(in the rows, 128 means zero)
A single turn carries every row of the set below to another of its rows. Some are shown first; where does it send the rows asked next?
J_509: [134 146 109 151 191 117 146 106 113 127 139 130 132 109 137 135  98 155
 136 124 113 138 115 144 127 121 116 136 122 122 149  99]
J_559: [141 138 118 131 115 131 127 123 103 120 131 133 153 124 146 144  95 139
 125 139 111 107 108 123 127 130 123 167 128 113 120 101]
J_843: [142 143 114 153 178 130 147  96 109 116 135 118 146 103 135 152 104 165
 132 117 113 143 118 132 131 116 128 115 122 115 150 103]
J_489: [126 131 147 141 158 124 141 130  94 135 137 144 116 123 142 185 135 163
 138 115 122 139  97 137 113 133 138 120 127 105 108 110]
J_939: [140 119 152 123 139 137 150 141  93 129 131 136 126 126 141 156 142 156
 141 133 141 122 109 139 102 132 133 135 142 127 128 115]
J_459: [141 119 136 149 146 163 134 117 136 126 119 143 127 142 121 142 128 158
 123 124 136 132 147 123 122 108 114 144 125 124 137  82]
J_765: [134 125 132 157 150 151 133 116 136 132 121 150 120 135 119 156 126 159
 123 114 128 150 147 119 125 111 110 138 117 113 130  75]
J_996: [143 137 127 132 103 135 130 105 113 105 133 148 143 112 142 152  98 151
 125 130 100 119 115 122 131 141 119 142 124 105 119 103]
J_538: [151 129 118 152 172 156 133 119 109 101 126 130 133 107 144 164 106 144
 111 136 101 130 119 104 130 123 100 147 113 105 126  71]
J_23: [124 137 111 134 127 115 120 113 112 121 136 151 134 119 144 156  94 139
 127 131  97 118 104 123 128 135 104 154 121 107 114  92]
J_518: [126 127 142 139 149 123 147 132  94 140 132 143 114 116 141 186 136 154
 139 117 129 149 107 134 112 137 133 114 127 110 116 102]
J_195: [140 152 114 149 116 125 122 121 106 124 137 141 138 119 150 154  85 143
 130 126 108 128 111 109 145 143 129 152 123 100 120 100]
J_431: [165 139 129 153 159 161 144 120 117  99 127 142 122 106 145 145 100 147
 114 136 102 135 129 113 135 141 107 149 114 100 129  76]
J_951: [138 137 155 139 142 127 147 139  95 122 140 151 118 117 142 166 138 179
 140 114 120 141 109 130 115 142 139 130 134 104 113 121]
J_74: [136 129 151 136 134 124 150 142  93 126 136 150 118 111 140 166 142 172
 140 116 125 149 118 122 112 142 132 123 136 110 121 115]
J_544: [143 152 111 155 177 121 144 116 107 114 144 129 140 106 139 124 102 174
 139 119 113 139 123 121 135 125 121 138 132 118 156 112]
J_968: [139 139 115 136 119 140 117 103 114 120 138 141 132 130 153 155  86 132
 134 137 115 104 103 124 139 137 123 137 126 113 128  98]
J_716: [137 128 131 161 147 150 133 125 130 129 122 143 131 133 121 151 129 167
 122 111 129 152 150 105 128 109 116 144 120 111 132  81]
J_324: [121 133 139 135 166 117 134 149  91 139 143 147 112 136 147 160 132 159
 145 125 130 125  94 134 111 133 129 147 137 118 115 113]
J_831: [148 144 125 143 170 124 159 103 113 110 134 130 145  98 130 128 110 171
 130 122 106 143 126 146 120 124 118 134 123 117 146 107]
J_152: [142 123 132 156 147 166 130 119 130 131 120 132 134 144 125 152 126 158
 125 121 142 134 145 113 127 103 123 139 124 121 139  82]
J_102: [155 133 121 148 173 152 138 127 114 107 127 140 122 113 145 140 100 137
 114 144 104 124 122 118 127 132  97 163 116 110 127  72]
J_217: [162 129 125 146 161 165 135 125 108  93 127 129 139 111 145 147 107 150
 113 141 106 118 124 102 128 126 103 155 121 110 133  81]
J_2: [134 144 143 146 155 128 134 148  95 135 148 148 103 136 153 156 124 166
 151 120 135 129 102 123 127 144 142 134 141 112 125 122]
J_380: [158 137 117 158 169 161 128 126 109 101 132 132 124 116 152 151  96 144
 120 137 109 125 121  94 141 133 108 148 119 107 137  78]
J_702: [141 136 114 140 182 129 146 106 107 115 137 115 153 112 136 130 110 162
 133 130 117 122 114 138 120 109 118 138 131 129 155 108]
J_818: [136 129 127 159 153 153 127 126 136 135 127 151 113 147 127 137 119 156
 130 121 137 139 146 112 132 115 112 149 126 120 139  80]
J_115: [139 125 155 126 147 138 144 140  93 123 137 137 127 131 142 156 142 167
 141 129 132 115 101 142 105 131 138 137 141 119 119 123]
J_348: [152 148 119 150 174 139 149 101 117 116 139 124 135 114 141 127  97 159
 140 129 122 127 120 144 133 127 133 126 130 125 159 109]
J_119: [140 125 146 133 142 146 141 132  95 134 135 132 117 132 149 173 133 150
 147 129 148 123 104 131 117 135 146 111 140 123 135 115]
J_259: [140 131 151 137 152 147 139 128  96 132 138 133 116 137 149 172 130 158
 145 128 139 118  97 140 117 135 152 117 137 117 124 118]
J_148: [120 127 132 135 160 116 135 152  89 144 141 145 109 131 147 161 135 150
 146 127 136 131 101 125 111 134 121 141 140 125 124 108]
J_685: [162 132 124 151 168 168 138 114 117 106 125 132 122 116 147 153  96 133
 116 144 111 122 120 122 133 133 111 143 113 109 131  72]
J_713: [136 137 116 139 118 132 129 105 106 124 126 129 152 116 144 173  94 135
 120 129 106 123 105 127 130 129 129 143 116 103 111  91]
J_407: [132 125 123 159 158 149 125 132 127 138 125 142 126 146 126 143 123 156
 127 119 138 139 143 106 128 104 112 156 126 120 136  79]
J_136: [134 140 139 144 148 126 137 153  94 141 143 151 100 130 152 152 126 157
 152 124 142 137 110 118 125 148 136 133 142 120 133 116]

J_195 turns into J_996
J_348 turns into J_544
J_380 turns into J_431
Now these:
J_324 turns into J_489
J_148 turns into J_518
J_716 turns into J_459

A single turn carries every row of the set below to another of its rows. Some are shown first; where does it send the rows asked next?
J_429: [125 131 125 130 125 143 160 134 133 115 131 118 120]
J_888: [152 128 127 128 132 138 130 139 135 118 142 145 133]
J_229: [119 114 129 132 112 112 125 124 145 137 103 112 133]
J_812: [127 131 134 115 118 126 119  85 135 117 117 122 125]
J_151: [131 143 105 135 157 139 140 121 140 133 113 111 116]
J_861: [122 144 126 128 122 105 141 116 106 138 122 122 121]
J_515: [107 133 104 152 134 132 119 133 144 134 134 121 145]
J_878: [112 140 137 107 140 137 110 137 148 132 123 121 110]
J_575: [126 141 108 144 129 142 119 120 140  88 112 136 127]
J_383: [153 130 109 141 124 122 114 136 126 115 120 147 138]
J_712: [123 130 126 126 130 118 106 135 138 124  87 116 110]
J_444: [114 142 116 152 135 111 101 136 139 119 108 139 133]
J_633: [132 148  99 138 158 139 128 113 140 125 110 117 117]
J_644: [121 149 126 103 127 123 111 107 117 129 110 118 105]
J_101: [123 141 118 137 139 145 124  91 135 107 140 126 131]
J_403: [105 134 127 118 125 131 102 118 157 134 134 129 138]
J_118: [125 152  95 133 155 135 130 119 136 139 118 115 120]
J_680: [130 133 150 117 137 129 141 116 115 110 130 132 115]
J_572: [115 126 119 116 122 134  97 137 124 142 118 123 147]
J_78: [130 121 117 150 125 124 149 111 123 125 116 106 130]
J_510: [114 140 129 134 143 129  98 136 138 104 123 149 132]
J_534: [136 111 141 114 121 136 129 124 118 131 109 112 132]
J_802: [131 127 134 113 130 149  96 109 129 111 115 132 136]
J_474: [115 134 118 134 122 103 124 141 106 135 112 128 130]
J_597: [150 137 111 123 119 124 129 126 111 129 139 142 134]
J_959: [124 141 150 127 146 136 131 118 143 109 137 137 117]
J_987: [108 151  91 131 114 126 128 129 118 128 129 127 133]

J_987 turns into J_575
J_712 turns into J_878
J_474 turns into J_510
Now these:
J_572 turns into J_802
J_888 turns into J_597
J_861 turns into J_444
J_78 turns into J_515
J_229 turns into J_403
J_633 turns into J_151

A single turn carries every row of the set below to another of its rows. Some are shown first; where does it send the rows asked next?
J_530: [128 118 152 118 147 129 145 136 127 141 113 106 141]
J_747: [105 104 158 123 155 137 122 114 123 114 142 158 130]
J_851: [133 120 142 118 148 124 152 140 119 137 118 112 139]
J_962: [ 76 117 171 129 142 138 124 120 122 132 150 147 141]
J_346: [135 117 141 123 141 124 143 149 122 143 118 118 145]
J_305: [130 111 143 130 143 121 148 145 114 145 123 112 154]
J_14: [ 92 114 139 116 122 111 145 143 109 134 148 139 161]
J_32: [128 116 156 120 145 138 113 121  97 127 136 137 114]
J_436: [119 130 153 116 141 129 149 141 125 145 117 106 139]
J_47: [ 81 107 160 120 125 123 132 135 124 142 137 127 167]
J_804: [ 78 124 158 130 137 128 134 128 108 131 160 153 142]
J_270: [131 112 149 127 142 133 113 128  89 130 143 142 123]
J_207: [101 108 149 133 139 130 121 135 114 125 153 168 142]
J_865: [109  88 165 146 140 141 135 119 128 130 129 116 148]
J_746: [123 112 149 136 136 130 113 134  84 138 149 141 133]
J_679: [105 101 158 100 146 131 133 114 136 118 120 128 141]
J_441: [ 98 125 165 135 132 133 119 129  86 147 151 125 135]
J_54: [107 110 145 124 150 127 132 122 109 113 153 164 131]
J_486: [103 129 171 120 141 142 118 115  99 137 139 120 117]
J_607: [ 90 104 156 140 146 127 130 123 105 127 159 154 151]
J_551: [119  99 137 108 130 121 127 141 128 123 129 152 149]
J_627: [106 132 147 126 111 136 139 151 132 136 136 139 127]
J_785: [ 93 124 160 113 146 139 127 119 125 118 145 157 121]
J_172: [117 125 164 116 144 142 115 116 101 130 135 128 111]
J_432: [117 108 136  97 142 119 146 122 121 110 131 140 135]
J_27: [113  92 154 144 147 132 152 111 114 120 137 113 142]
J_570: [109  88 139 123 138 113 139 131 110 125 139 139 166]
J_17: [110 114 156 132 117 144 125 147 142 138 127 137 133]
J_925: [ 96 129 172 127 136 138 118 122  93 145 145 120 127]
J_220: [ 82 121 166 121 152 136 136 108 116 120 150 143 130]
J_669: [107 129 139 127 131 124 168 126 108 119 147 124 123]
J_343: [108 109 145 138 142 124 166 115 104 118 146 116 136]
J_736: [ 88 127 158  93 129 129 139 125 135 128 127 128 136]
J_856: [121 123 143 127 137 119 152 150 113 148 127 111 152]
J_727: [ 79 116 160 108 137 121 151 115 117 130 138 115 153]
J_89: [115 121 154 128 137 126 145 147 120 153 122 106 154]
J_428: [110 116 156 139 133 130 116 133  82 144 152 134 139]
J_634: [109 136 137 123 118 128 156 143 118 126 144 137 122]
J_647: [114 124 154 123 144 125 153 137 118 147 122 100 147]
J_759: [111  96 162 143 127 144 123 137 138 137 126 129 145]

J_441 turns into J_428
J_47 turns into J_14
J_220 turns into J_962
Now these:
J_634 turns into J_27
J_856 turns into J_305

A single turn carries every row of the set below to another of its rows. Some are shown first; where does it send the rows asked next?
J_332: [120 146 113 110 132 142 110 153 131 131 124 125 122 114 103 137 121 120
 114 120 130 148 159 129 134 148]
J_333: [128 120 134 116 122 146 126 123 128 138 116 125 108 135  95 123 100 135
 115 146 113 123 141 110 117 124]
J_345: [120 119 152 135 124 116 122 131 129 141 135 100 110 141 136 117 114 131
 138 133 127 122 101 125 119 138]
J_160: [128 150 106 106 137 133 113 115 137 112 152 136 141 119 133 133 136 138
 137 133 110 129 139 122 150 133]
J_952: [144 109 127 119 138 145 129 137 129 158 109 129 122 126 111 126 121 136
 114 123 140 105 139  98 127 131]
J_696: [124 117 150 128 123 132 124 133 133 148 116 113 107 141 116 113  99 129
 125 142 130 118 122 114 111 128]
J_149: [143 127 106 106 134 139 130 118 113 134 146 130 135 117 113 144 146 149
 123 118 108 118 128 112 154 140]
J_224: [133 143 104 106 139 145 112 123 142 118 130 143 137 120 115 127 122 135
 124 139 117 130 155 105 139 128]
J_150: [109 109 127 118 114 131 122 108  91 108 125 129 129 124 116 118 155 126
 114 136 142 131 122 135 125 130]
J_910: [117 160 112 105 125 133 112 147 124 129 142 124 131 112 110 137 130 123
 123 119 121 145 146 139 144 152]
J_774: [137 124 119 117 136 123 130 121 116 138 155 117 134 122 137 141 152 145
 137 109 117 112 109 125 152 145]
J_659: [135 115 136 129 139 119 129 132 125 152 141 111 127 128 148 130 141 137
 139 109 138 103 104 123 139 143]
J_881: [120 124 138 128 124 115 122 120 121 124 154 100 114 137 135 131 129 139
 142 128 107 132 100 133 134 143]
J_425: [118 134 127 119 136 141 111 157 139 139 114 121 110 119 115 136 115 115
 116 116 143 138 162 134 123 143]
J_22: [109 149 139 117 127 126 118 146 134 143 140 115 118 121 141 134 128 115
 135 110 139 123 139 160 133 144]
J_797: [111 108 126 118 115 135 122 110  91 110 119 131 128 123 110 117 151 125
 111 138 144 131 126 131 122 128]
J_560: [111 162 125 109 123 126 117 143 125 135 150 119 130 115 129 135 133 120
 133 114 126 131 136 155 144 150]
J_557: [147 119 110 107 136 150 129 126 120 144 123 136 129 119  99 137 130 144
 113 124 119 114 144 100 141 133]
J_920: [132 131 118 117 144 143 110 134 152 130 112 138 128 126 121 119 110 127
 123 140 138 123 156 100 124 125]
J_410: [123 144 122 118 140 120 115 119 142 118 155 124 136 125 158 130 139 133
 149 124 122 120 124 134 145 136]
J_632: [111 105 130 120 116 135 122 113  94 113 114 131 127 125 111 114 148 123
 110 138 149 129 126 129 119 127]
J_999: [108 107 132 121 115 128 122 110  92 110 125 126 128 125 121 117 155 124
 118 134 146 129 116 137 123 130]
J_595: [130 126 120 108 121 145 125 111 118 121 136 125 112 130  96 136 115 144
 118 141  92 133 140 118 133 128]
J_376: [108 105 135 124 116 128 121 113  94 113 121 125 126 126 123 114 151 122
 117 134 151 127 117 135 119 129]
J_513: [109 104 135 123 116 132 121 114  95 115 115 127 126 126 117 112 148 121
 113 137 152 127 122 132 117 128]
J_573: [125 128 122 115 123 130 124 110 116 114 155 112 115 132 116 141 130 145
 131 133  89 138 119 130 140 138]
J_468: [127 125 134 130 147 131 111 137 157 136 115 126 123 131 146 116 113 122
 135 132 151 115 140 111 119 127]
J_55: [138 107 140 130 140 129 129 139 131 162 118 117 121 130 135 123 126 133
 128 116 149  99 119 109 126 136]
J_334: [112 136 140 122 134 133 116 152 140 145 122 116 108 122 134 135 119 112
 127 111 148 125 152 150 123 141]
J_131: [122 131 136 130 145 119 113 130 152 130 137 119 127 131 164 122 127 125
 148 124 143 113 124 129 129 133]

J_557 turns into J_149
J_632 turns into J_797
Now these:
J_160 turns into J_410
J_910 turns into J_560
J_595 turns into J_573

A single turn carries every row of the set below to another of its rows. Some are shown first; where does it send the rows asked next?
J_661: [117 124  99 140 103 158 128 133 123  99 105  98 156 119 124]
J_286: [141  95 100 155 126 118 132 121 155 143 111 123 143 122 134]
J_819: [147 111 103 145 114 118 141 113 135 144 131 127 158 151 139]
J_100: [138 123 116 152 117 112 133 111 145 134 125 129 162 149 154]
J_561: [139  90  96 150 129 122 142 118 143 136 114 125 131 136 141]
J_479: [117 111 132 132 108 118 150 122 116 130 123 133 169 123 151]
J_884: [113 123  89 150 102 149 123 134 129 114 105  87 168 123 126]
J_836: [117  89 114 137 125 123 155 121 120 124 112 131 134 128 155]
J_857: [106 120  94 147 102 150 127 136 124 110 102  89 166 119 130]
J_357: [114 101 121 149 130 118 143 117 137 119 106 131 138 128 166]
J_653: [120 129  99 140 101 158 128 132 123 102 109  99 162 123 122]
J_87: [144 118 113 145 108 114 135 117 139 146 130 126 173 137 135]
J_396: [110 120  90 150 104 149 124 135 129 111 101  88 163 120 128]
J_657: [118 119 130 142 116 114 144 114 127 123 120 134 160 140 166]
J_21: [121 123  94 143 106 159 125 133 129 102 104  97 154 119 121]
J_164: [113  88 119 142 126 121 148 126 131 126 103 130 138 108 150]
J_369: [110 125  94 147  99 149 126 134 124 112 106  88 170 123 129]
J_806: [125 110 121 132 110 119 155 116 112 131 129 133 160 143 152]
J_235: [134 106 107 159 131 116 132 114 155 131 110 127 140 138 155]
J_580: [124 128  94 143 102 157 124 132 129 104 109  97 159 123 119]

J_479 turns into J_164
J_580 turns into J_653
J_657 turns into J_357
Now these:
J_884 turns into J_369
J_836 turns into J_561

A single turn carries every row of the set below to another of its rows. Some are shown first; where does it send the rows asked next?
J_531: [152 112 143 148 135 127 133  97 139 129  97 121 122 118 140 154 112 148]
J_529: [148 109 136 145 157 127 132 105 152 122  90 112 147 124 150 110 126 144]
J_558: [145 106 135 136 152 124 136 130 141 122 160  90 147 133 122 104 105 143]
J_16: [166 115 148 141 138 110 123  92 139 128  95 122 122 125 136 140 127 136]
J_701: [143 107 142 137 118 139 128 126 131 122 145 119 166 152 140 124 117 160]
J_816: [166 109 131 144 138 104 137 101 137 135 100 108 125 118 152 111 124 132]
J_110: [138 108 133 144 140 131 122 124 139 121 168 102 145 114 124 107 121 142]
J_243: [154 111 151 138 151 126 127  96 147 126  86 119 137 134 135 142 117 147]
J_140: [143 102 126 146 133 132 138 101 137 141 101 112 136 106 155 127 114 150]
J_46: [159 105 155 121 162 127 105 110 113 133 131 119 149 123 103 127 118 145]
J_362: [160 111 138 139 105 117 133 125 121 128 154 115 148 148 141 123 118 148]
J_742: [160 115 147 138 125 118 124 127 135 113 145 117 160 161 137 110 129 145]
J_637: [161 120 150 152 153 126 113 121 117 111 146 123 126 109 113 135 124 137]
J_602: [147 100 135 124 140 119 120 116 131 137 162  97 151 124 118 100 116 141]
J_501: [158 110 149 138 163 130 135 128 115 123 135 106 131 127 110 142  91 150]

J_531 turns into J_243
J_816 turns into J_140
J_362 turns into J_701
Now these:
J_558 turns into J_602
J_46 turns into J_637

